Rotation paths and how fast each direction turns (degrees a step)
Each turn is a multiple of 5 degrees from 10 to 175, or 0.

[-19 -14 -10  18   0 -23  12  13  17  -3  -5  22  -4 -18  -3  51  27 -15
  19   0   4 -16 -50  11  24 -17 -22  11  14   0]
[-34  -9 -27  20 -10 -19  33 -11  -6   3 -18  17   4   0 -14  38 -12 -25
  19  -1   0  -7 -25 -30  22   0 -19 -26  30   6]
[-21 -39 -22   9  -5   2  41  22   0  33  -3  38 -21  -8  12  20  11 -17
  25   1 -14  -8 -13 -15   8  12 -25  -1  15 -19]
[-19   5 -15  35   7 -10  20   7 -10  20   6  19  14   8  -3  20  28  -7
  45   9   0 -22 -24  -9  36  27 -33  15   3  -4]
[-35  -5 -27  13 -14 -18  14   1 -13  10   7   5  -9  26   6  38  25 -29
  24  -6   4  -5 -21 -46  18 -17  -9  21  -4 -17]
[ -3 -15 -13   0  -7 -28  37  13   7   2   3  40 -14   2  -1  31  23  -8
   7   4   5 -12 -43 -11  23 -26 -35  20   9  14]
[-23   0 -19  27  -9  -3  21 -19  -6  16 -11  17  -6 -17 -16  33   2  -5
  17   0  -8 -31 -25 -42  11  -4 -41  -7  23  19]
[-33 -44 -20  11   2   4   2  14  13  22  -6  14 -21 -23  13  43  23 -16
  26  -6 -14 -12 -29 -20  15  10 -16   3  12 -11]
[-22  -3 -27  25   9 -10  28   3   4   4   1  14  20   8   6  38  10 -18
  26   9   4  -2 -46   7  44  19 -22  -2  17  -4]
[-25  -3 -29  24 -15 -10  45   3 -18  19 -10  18  -8  14   5  31   7 -36
  21   9   2  -5  -9 -31  11 -18 -16  -3  11 -33]
[ -8 -19  -2  16 -11 -31  34  27  -3  13   3  47 -15  -5  -4  17  30 -12
  38  -6  -3 -26 -16  -8  17  -4 -30  14   0   2]
[-41   1 -23  15  -7 -17  10 -10 -10  15   6  16   4  13 -21  25  16  -1
  28 -10  -2 -20 -25 -45  18  17 -30  15  13  21]
[-19 -34 -30  -6   2   3  13   5   6  20   1  12 -23   3  18  38  25 -11
   5   9  -3   1 -37 -41  24 -10 -26  21   5  -4]
[ -2   5 -17  33   1  -1  29  -6   6   4   3  17   6 -13  10  43  14 -12
  14   9  -2 -25 -50   1  32 -13 -39   4  12   5]
[-41  -9 -20  31 -13 -14  16  -1  -4  11 -21  10  -9 -16 -12  47   8 -31
  26  -3  -2 -18 -17 -24   2 -17 -12 -12  21 -21]
[-22 -40 -14   4  -2 -28  31  26   7   8  -5  40  -9  -4   2  26  12 -19
  34  -8  -5  -3 -24  -4  30  18 -16  -8  16   3]
[-29   4 -33  22  -2   1  41  -6 -15  28   7  23  11  21  -6  15   5  -8
  25   6  -4 -10 -21 -28  22  27 -34   7  17  -3]
[-13 -17 -18  17  -3  -5  15  14 -10  27   0  15 -22   5  15  27  41 -18
  29  14   0 -14 -14 -37  19 -13 -25  27 -10 -25]
[-14   5  -9  22  -9 -29  16   2   3  -8  15  22   3   4  -1  39  27 -12
  26 -13   3 -25 -44 -10  30 -15 -26  20   0  18]
[-40 -12 -28   4 -13 -17  21 -11  -1  10 -17  16 -12  -1 -21  42   4 -14
   2   1   2  -8 -31 -43   3 -20 -24   2  27   5]
Directions:
[ 13   3  -1   3  -1  11  15  -3  -4   8  -2   5  -4  -3   5  -6  -4   2
  -7  10  -3  -4   3  -1  -3  -6 -11  -2   1  -3]
100
[ -3  -3  -2   6   1   0   8   6  -2   2  -5   2   5   1   2  -2  -6  -8
   8   1  -1   5   7  12   1  11   7 -12   4 -13]
55
[11 -8  7 -3  8 -8 -3  9  3 -3 -8  4 -2 -5 -1 -3  8  4  3 12  6  3 -2  7
 12  1 -4  1 -2  3]
145
[ -9   9  -4  -4   2   3   3  14  -1  -9  -6   8   5  -4   6   6   0   2
   4  -1  -9  -4   0 -10   8  -3  -6   5   7  -4]
0
